In the data rows, zero lies at 7.5, halfway between 7 and 8.
Here are some points, one per row:
tensor([6, 9, 6, 6, 6, 6, 7, 7, 7, 6, 7, 9, 5, 4, 7, 8, 7, 6, 8, 6, 6, 8, 6, 8])
tensor([ 8, 10,  7,  3,  6,  7,  8,  7,  6,  6,  8,  9,  6,  7,  3,  7,  7,  7,  8,  5,  6,  7,  7,  8])
tensor([ 9,  8,  8,  8, 11,  8,  5,  4, 11,  7,  6,  9,  8,  7,  8,  7,  5,  9,  3,  8,  9,  8, 10, 12])
tensor([ 9,  4,  9,  6,  7, 10,  9, 10,  4,  6,  7,  9, 11,  7,  5,  6,  9,  6,  6, 15,  6,  8,  3,  9])
tensor([ 8,  8,  8,  9, 14,  7,  5,  4, 12,  7,  2,  8,  9,  6,  9,  7,  3,  9,  5,  9, 11,  8,  8, 13])
tensor([7, 9, 6, 5, 7, 7, 6, 8, 7, 7, 7, 8, 0, 6, 7, 8, 8, 7, 7, 6, 7, 8, 7, 8])
tensor([ 6,  8,  9,  7,  7, 10,  5,  7,  9, 13,  8,  9,  8,  7, 10, 12,  7,  6,  8,  8,  9,  8,  6,  8])
tensor([ 8,  6,  7,  7, 13, 15,  7,  8,  2,  8,  7,  2,  9,  6,  6,  6,  6,  7,  7,  7,  2,  8,  1,  4])
tensor([ 7,  8,  8,  8,  9,  9,  7,  7,  7,  8, 12,  7,  7, 10,  8,  6,  8,  8, 10,  8,  5,  9,  8,  7])
tensor([ 8,  7,  8, 10,  8,  7,  9,  7,  7,  7,  8,  7,  9,  9,  8,  6,  9,  9, 11,  8,  6,  7,  9,  6])
tensor([ 9,  8,  8,  8, 10,  7,  4,  3,  9,  7,  5,  8,  8,  7, 10,  7,  5, 10,  4,  9, 10,  8,  9, 11])
tensor([ 9,  7,  7, 10,  8,  7,  8,  9,  5,  7, 11,  7,  7,  9,  7,  8,  8,  9,  7,  8,  7,  6,  2,  7])
tensor([ 6,  8,  0,  8, 10,  8, 11,  9,  8, 12,  8,  6,  7,  6,  4,  9, 14, 12,  6, 12,  4,  7,  5,  7])
tensor([10,  8,  6,  8,  8,  7,  8,  6,  7,  7,  6, 10,  7,  8,  7,  7,  5,  8,  5,  6,  8,  8, 10,  6])
tensor([ 6,  6,  6,  9,  8,  7,  7,  5,  6, 10, 14,  6,  6,  8,  1,  7, 14,  3,  3, 10, 11, 13,  3,  6])
tensor([7, 9, 6, 6, 8, 7, 8, 7, 7, 6, 7, 9, 6, 6, 8, 8, 6, 7, 7, 4, 7, 7, 7, 8])
tensor([ 7,  8,  8,  6,  6, 12,  5,  9,  8, 10,  6,  8,  6,  9, 10, 11, 11,  5,  7,  9,  7,  7, 10,  7])
tensor([ 8,  8,  7,  5,  6,  7,  4,  7,  5, 15,  5,  9, 11,  7,  8,  9,  7,  6,  9,  7,  9,  8,  7,  4])
tensor([ 5,  5,  9, 10,  6,  8, 11,  6, 10,  6,  7,  8, 10,  9,  8,  7,  7, 10,  7,  8,  7,  8,  9,  8])
tensor([ 7, 10,  6,  3,  7,  6,  8,  7,  6,  4,  8,  9,  6,  5,  2,  7,  8,  7, 10,  5,  7,  6,  8,  9])
tensor([13,  7,  6,  6,  6, 11, 10,  7, 11,  9,  6,  6,  8,  8,  8, 10,  8,  4, 10,  8, 10,  5,  6,  7])
tensor([ 9,  7,  7,  7,  7,  8,  5, 12,  7,  9, 10,  6,  8,  7, 10,  9,  5,  6,  7,  8,  8,  3, 10,  8])
tensor([10,  8,  8,  8, 12,  7,  4,  6, 10,  6,  6, 10,  8,  7,  8,  7,  8, 10,  4,  7,  9,  7,  9,  8])
tensor([ 6,  7,  5,  8,  6,  6, 11,  9,  3,  8, 10,  9,  8,  7,  9,  7,  9,  9,  9,  9,  9, 11,  4,  6])
tensor([ 5,  7,  9,  8,  9,  8,  7,  7, 10,  6, 10,  8,  9, 10,  8,  6,  8,  9, 10,  8,  8,  7,  8,  8])
tensor([ 1,  6,  7,  8,  7,  8,  7,  9,  4,  7,  6,  5,  9,  7,  6,  7,  7,  5,  8, 10,  5, 11,  7,  8])
tensor([10,  7,  7,  7,  9,  7,  7,  7,  8,  7,  5, 10,  7,  7,  7,  7,  8,  8,  4,  6,  8,  9, 10,  7])
tensor([ 9,  6,  8,  6,  9,  5, 14,  7,  8,  8,  8,  6,  7,  9,  9,  5,  7,  6, 10,  9,  7,  8,  6,  9])
tensor([8, 9, 7, 6, 7, 7, 7, 8, 7, 7, 6, 9, 3, 5, 7, 7, 7, 7, 7, 6, 7, 7, 7, 7])
tensor([ 8,  8,  9,  8,  9,  6,  7,  7,  8,  7,  8,  6,  7, 11,  9,  5,  9,  8, 10, 10,  6,  7,  9,  8])
tensor([ 8,  9,  7,  7,  8,  7,  6,  7,  8,  6,  6, 10,  6,  5,  8,  7,  7,  7,  7,  6,  7,  8,  8,  7])
tensor([ 8, 11,  5,  4,  4,  6,  7,  7,  7,  5,  8,  9,  8,  6,  3,  7,  7,  7,  9,  7,  3,  8,  8, 11])
tensor([ 8,  9,  9,  6,  5,  7, 11, 10,  6,  9,  7,  6,  7,  7,  9,  9, 10,  6,  7,  7, 11,  6, 11,  6])
tensor([ 5,  6,  8, 10,  7,  5,  8,  6,  8,  5,  9,  7, 10,  9,  9,  8,  7, 11,  9,  8,  8,  7,  8,  7])
tensor([ 4,  6,  9,  8,  7,  9,  8,  6,  9,  6,  8,  7,  7,  8, 10,  6,  8,  9,  8,  7,  8,  9,  8,  1])
tensor([10,  8,  6,  8,  9,  8,  6,  7,  7,  6,  6, 10,  6,  7,  8,  7,  7,  8,  6,  5,  9,  8,  8,  6])
tensor([ 7,  3,  5,  7,  6, 10,  6,  8,  0,  8,  7,  5,  9,  9,  5,  6, 11, 10,  9,  7, 10, 10,  6, 13])
tensor([ 8,  7,  8,  7,  9,  4,  8,  9,  8,  8, 10,  7,  8, 10,  7,  5,  8,  8, 11,  8,  7,  6,  5,  7])
tensor([ 8,  8, 10,  5,  8,  7,  9, 10,  6,  8, 12,  6,  7,  8,  9, 12,  6,  7,  7,  8, 10,  8,  9,  8])
tensor([ 9,  7,  8,  9,  6, 11,  8,  8,  7, 12,  6,  8, 13,  7,  6,  9,  9,  7,  8,  5,  6,  1,  9, 10])
tensor([8, 9, 6, 8, 8, 8, 6, 6, 8, 6, 7, 9, 4, 5, 8, 8, 7, 7, 7, 7, 8, 8, 7, 8])
tensor([ 9,  9, 15,  7,  2,  9,  8, 10,  6,  7,  9,  7,  7,  7,  8,  9,  9,  6,  6,  6,  8,  8,  9,  5])
tensor([ 6,  7, 11, 11,  6,  7,  8,  6,  9,  7,  8,  7,  6,  8,  8,  6,  8, 11,  8,  9,  7,  9,  7,  7])
tensor([ 7,  9,  7,  4,  6,  4, 10,  5,  6,  7,  8,  8,  8,  5,  5,  8,  4,  7,  7,  6,  3,  7,  8, 10])
tensor([ 8,  3,  6,  8,  8,  4,  8, 12,  9,  9,  7,  6,  7,  9,  7,  5,  7,  6,  8,  6,  5,  9,  5,  7])
tensor([10,  8, 11,  7,  4,  7,  6,  9,  8,  8,  6,  6,  6,  9,  7, 13,  7,  8,  8,  8,  9,  7,  6,  6])
tensor([ 6,  9, 12, 11, 10,  6, 10,  8,  7,  8,  7,  6,  6,  8,  6,  7,  9,  8, 12,  8,  7,  7,  7,  9])
tensor([ 8,  9,  5,  6,  7,  7, 10,  7,  7,  7,  7,  8,  6,  5,  6,  8,  5,  7,  7,  6,  6,  7,  8,  9])
tensor([ 9,  8,  7,  6,  6,  5,  5,  7,  8,  8,  6,  6, 15,  6,  8, 12,  9,  5,  8,  8,  8,  5,  6,  8])
tensor([ 8,  6,  8,  8,  3,  7,  8,  7,  6, 12,  6,  7,  8,  7,  7,  7,  6,  4,  6, 11,  8,  0,  8,  8])
tensor([ 6,  7,  8, 10,  7,  7,  7,  8,  9,  6,  7,  7,  8, 10,  7,  5,  9,  8,  9,  9,  8,  8,  9,  6])
tensor([ 4,  7,  7,  8, 10,  4, 10, 10,  6,  8,  5,  6, 12,  9,  5,  8,  6,  7,  8,  8,  5,  8,  5,  6])
tensor([ 3,  4,  9,  7,  8,  9,  7,  7,  9,  6,  7,  8,  7,  8,  8,  7,  9, 10,  9,  9,  9,  8,  9,  2])
tensor([ 8, 12,  7,  8,  3, 11,  8, 11,  9,  8,  7,  5,  7,  8, 10,  8,  8,  7,  6,  7, 10,  8,  7,  7])
tensor([ 5,  4,  8,  8,  7,  7, 11,  7, 10,  6,  7,  7,  9,  9, 11,  6,  8, 10,  7,  7,  8,  7,  8,  6])
tensor([10,  8,  7,  8,  8,  8,  3,  8,  8,  6,  7,  9,  3,  7,  8,  7,  9,  9,  6,  5,  8,  8,  7,  6])
tensor([ 9,  7,  8,  7,  8,  8,  4,  9,  9,  9,  9,  7,  9,  9,  8, 14,  7,  6,  8,  8,  7,  7,  8, 10])
Along one direction, these points spread out more than along any other. Where along it does each point below lie, from 0 to 99? 50 is the average, and the first point above lies past it. One standard deviation of the points above along it is 16.
tensor([ 7,  8,  8,  9,  8,  3,  7,  7,  8,  9,  7,  5,  7, 11,  9,  5,  7,  7,  9,  9,  5,  9,  8,  9]) -> 46
tensor([ 8,  8,  9,  5,  5, 11,  8, 15, 11,  7, 13,  7,  8,  8,  6,  7,  7,  6,  7,  6, 13,  8, 10,  7]) -> 49
tensor([ 6,  9,  6,  5,  6,  7,  9,  6,  7,  6,  9,  9,  7,  5,  7,  8,  6,  7,  8,  6,  4,  6,  8, 12]) -> 56
tensor([ 6,  8,  8, 11,  8,  7, 11,  8,  6,  8,  9,  7,  7, 11, 10,  5,  7,  7,  9,  7,  7,  8,  8,  9]) -> 40
tensor([ 6,  8,  7,  8,  8, 10,  8,  7,  7,  9,  6,  7,  8,  9,  9, 11,  7,  4,  6,  7,  9,  0,  7,  8]) -> 57
tensor([10,  8,  7,  8,  9,  8,  6,  5,  8,  7,  7, 10,  8,  8,  8,  7,  6,  9,  4,  6,  8,  9,  9,  7]) -> 71
tensor([ 5,  3,  8,  9,  7,  5,  9,  4,  8,  7,  9,  7, 10,  8,  9,  8,  5, 10,  7,  8,  7,  7,  8,  3]) -> 45
tensor([ 8,  9,  6,  7,  8,  6,  9,  6,  8,  7,  7, 10,  7,  5,  7,  8,  5,  7,  7,  7,  7,  7,  7,  9]) -> 63
tensor([ 7,  6,  8, 11,  8,  7,  6,  8,  8,  7,  9,  7,  7,  7,  8,  6, 10,  6, 12,  7,  7,  8,  6,  8]) -> 39
tensor([10,  8,  8,  8,  9,  8,  6,  5,  9,  8,  4,  9,  7,  7,  8,  7,  7,  9,  4,  7,  8,  9, 10,  9]) -> 77
tensor([ 9,  9,  6,  8,  8,  7,  7,  7,  8,  6,  6, 10,  7,  6,  7,  7,  6,  8,  7,  6,  8,  8,  8,  7]) -> 66
